Rotation paths and how fast each direction turns (degrees a step)
Each turn is a multiple of 5 degrees from 10 to 175, or 0.
Each row of a path follows its step; steps can be skipped.
Rotation 1:
step 0: [-162, -124,  129, -154, -197,  170,    7,  -56, -362,    5,   13,   -5,
  115,  126,  -31,   65, -274,   18,  120, -338,   32,    4,  138,  -76,
  138,  -41,   -6, -141,  142,   73,  -32,  -10,   48,  -97,  -26,  208,
  119,  108,  -11,  -75,   37,   82,   44,  -23,   -5,  -38,   95,   40,
  -48,   68]
step 1: [-137,  -58,  117,   43,  -46,  105,   87,   48,  -43,   26,  204,  -22,
 -214, -183,   46,  194,   55,  137,  -53,  -40,  188,  150,   40,  200,
  -70, -154, -120,    5,   -9,    9, -153,    3,  173, -135, -262, -150,
    8,    6, -125,   49,  -31, -146,  -63, -165, -180,  -47,  101,  172,
   51,  -30]
step 2: [-114, -121,  -95,  -74,   86,  198,  -34, -295, -146,    2,   99,   86,
  172,  300,  -56,  106,   -2,   66, -153,  -48,  165,   71,   38, -370,
   60,   20,  111, -115,   62,  -51,  -53,  -11,  113,  -17,  -98,  -62,
   36,   -7,  -77,  214,  -32, -136,  102,  -93,  -49,  101,   -8, -135,
   37,   -3]
step 3: [-101,    1,   76, -262, -106,  -19,   44,  -56, -185, -191,  112, -108,
  -36, -235,   -9,  156,  -95,   16, -227,   -5,  128,   84,  397,   89,
   41,   46,  -14,  -75,   62,   95,   22,   38,   57, -127,   44,   76,
  -32, -128,  -51,  -63,  188, -153,   79,   48,   -7,  -45,   60,  125,
   37,  166]
step 4: [  13,   45,  -76, -120,  252,   34,  283, -155, -143,  -27,   44,  -76,
  -59,  112,   20,   29,  -52,  -12,  -32,  -49,  217,  127,   16,   58,
   35,    5,  -66, -128,  -58,  -81, -289, -170, -166,  -22, -268,   86,
   20,   60,  -31,  178, -201, -141,  -47,    2,  -79,   84,  -12,  148,
  132, -127]
step 5: [-171,  -41,  166,   73,  -35,  232, -121, -160,   61,  -40, -119,  -65,
  -93,   85, -181,  211, -254, -115,  -96, -252,  149,   42,  182,  -19,
   75, -107,   -2,  -87,   80,  -92,    0, -170,   95,   13,  -34,   88,
  -10,  -80,   -3,   45,   52,   31,  275,  -11,   52,   47, -119,  -49,
  112,  222]
step 6: [-153, -102,  -40, -110,  313,   74,  127,  112, -237,  114,  141,  -56,
  -26,  -71,  258,   33,  -79,  100,  -94,  -83,  -30,   26,   97,  165,
  109, -100,  -37,  -31,   67,  -24,  -99,  145,   36, -217, -207,  133,
  118,   21, -205, -198,   39,  -58,  124,  -94,  -33,  -57,   43,  -12,
  134,   72]
step 7: [-156,  144,  272,  -12,  -45,  157,  117, -203, -199,   46,  -18,   74,
   61,   95,  -85,   69, -197,   47,  -55,  -56,  177,   91,   43, -161,
  184,  -16, -132,  128,  -70,  -97, -158,   35,  132,  111, -187, -202,
  109,  140,   67,   24,  -47, -181, -142,    6, -106,   35, -119,   12,
   48,   28]
step 8: [ -86, -236,  -56,   51,  -64,  -21,  -93,   87,  -77, -111,   97,   28,
   43,   35,   38,  210, -254,  -56,  -80,  -90,  118,   96,  249,   20,
  -98,  -50,  -96, -206,   50,   20,   -6,   38,  281, -179,  -29,  207,
  233,   40,  -20,  121,   23,  -86,   59,  -29, -112,  156,  238,   15,
   -8,   70]
step 9: [-176, -204,   13,  -68,  109,   66,  149, -222, -228, -120,   81,   86,
 -206,    6,   -6,   29,   51,  242, -117,  -65,   95,  128,    3,  -58,
  143,   -1,  -20,   28,  140,   -2, -126,  -41,  -82,   45, -183, -156,
  -71, -122, -250,  -71,   25,  -28,   -8,   75, -148,    5,  136,  290,
   18,   27]
Speeds:
[ -2,  24,  52,  65,   4, -36, -20,  -4, -43,  33,  -8,  35, -50,  56,   0,
 -95, -54,   9,  -6, -26,   1,   1, -47,  10, -26, -50, -76,  58, -22, -42,
  33,  14,  20,  -1, -17,  47,  99, -10, -19, -45,  36, -23,  -2,  11, -12,
  12,  37, -21, -40,  31] : 45
[ 11, -69,  20,   1, 105,  -7, -84,   1,   6, -12,  27, -28, -28,  15,  17,
  23,   3,  36, -10,  -8, -61, -15,  19, -77,  20,  26,  21,  28,  -5,  12,
  26, -66,  46,  21,  49, -28,  22, -50, -23,  -1,  -2,  10,  82,  25,  39,
   6,  75, -19,  29,   8] : 115
[ 13, -33,  28,  28,  49,  13,  49,  38,   0,   3,  72,  26, -40,  -5,  -2,
  -2,  35, -39, -41,  12, -32,  29, -54,  32,  37,  31, -15, -13,  45,  53,
  28, -18,  -1, -88, -65, -31,  16, -33,  40,   7, -22, -28, -46,  46,  94,
  13, -31,  43, -47,  28] : 140
[ 11,   8,  59,  36, -30, -18,  58,  29,   2,  21,  42, -41, -14, -29,  31,
  43, -39,  -1, -17, -40, -31,  39, -11, -28,   4,   6, -51, -63, -46, -24,
 -22,  28, -79,  63,  62, -38,  36,   5,   2,  44,  -8, -25,  38, -74,  61,
  10,  19,   7, -48, -55] : 110
[-25,  35,  -4,  -9, -54, -41,  -2,  50,  -2,  26, -26,  31,   4, -22,  25,
 -30,   9,   3, -34, -38, -66, -14,  45, -11,  -9,  32, -22, -86,  68,  -3,
 -67,  -8,  37, -38,   6,  37, -50,  -9,  18,  12,  39,  40,  31,  -8,  11,
  -5,  72, -27, -41, 107] : 135
[ 54,   0, -10, -10, -88,  12,   7, -60, -57,  31,  57, -47,  14,   7, -22,
 -51, 106,  -2,  39, -22,   2,   2, -12,   5,  24, -26,  -3, -14, -33,  26,
  46, -62,  45, -34,  -9,   9, -11, -48,  -5,  48,  19, -23,  43, -42, -22,
 -63,  37,  12, -36, -36] : 35
[  1,  47,  71,   6,  44,  44,  18,   6,   0,  22,  -8, -38,  10,  -2,  43,
 -27, -33, -16,  52, -35,   0, -56, -22,  44,  -9, -69,  -6, -56,  92, -31,
  19, -48,  23,   2, -13, -13, -14,  23,  19, -41, -19,  68,  39,   3,  46,
 -69, -34, -10,  53, -56] : 60
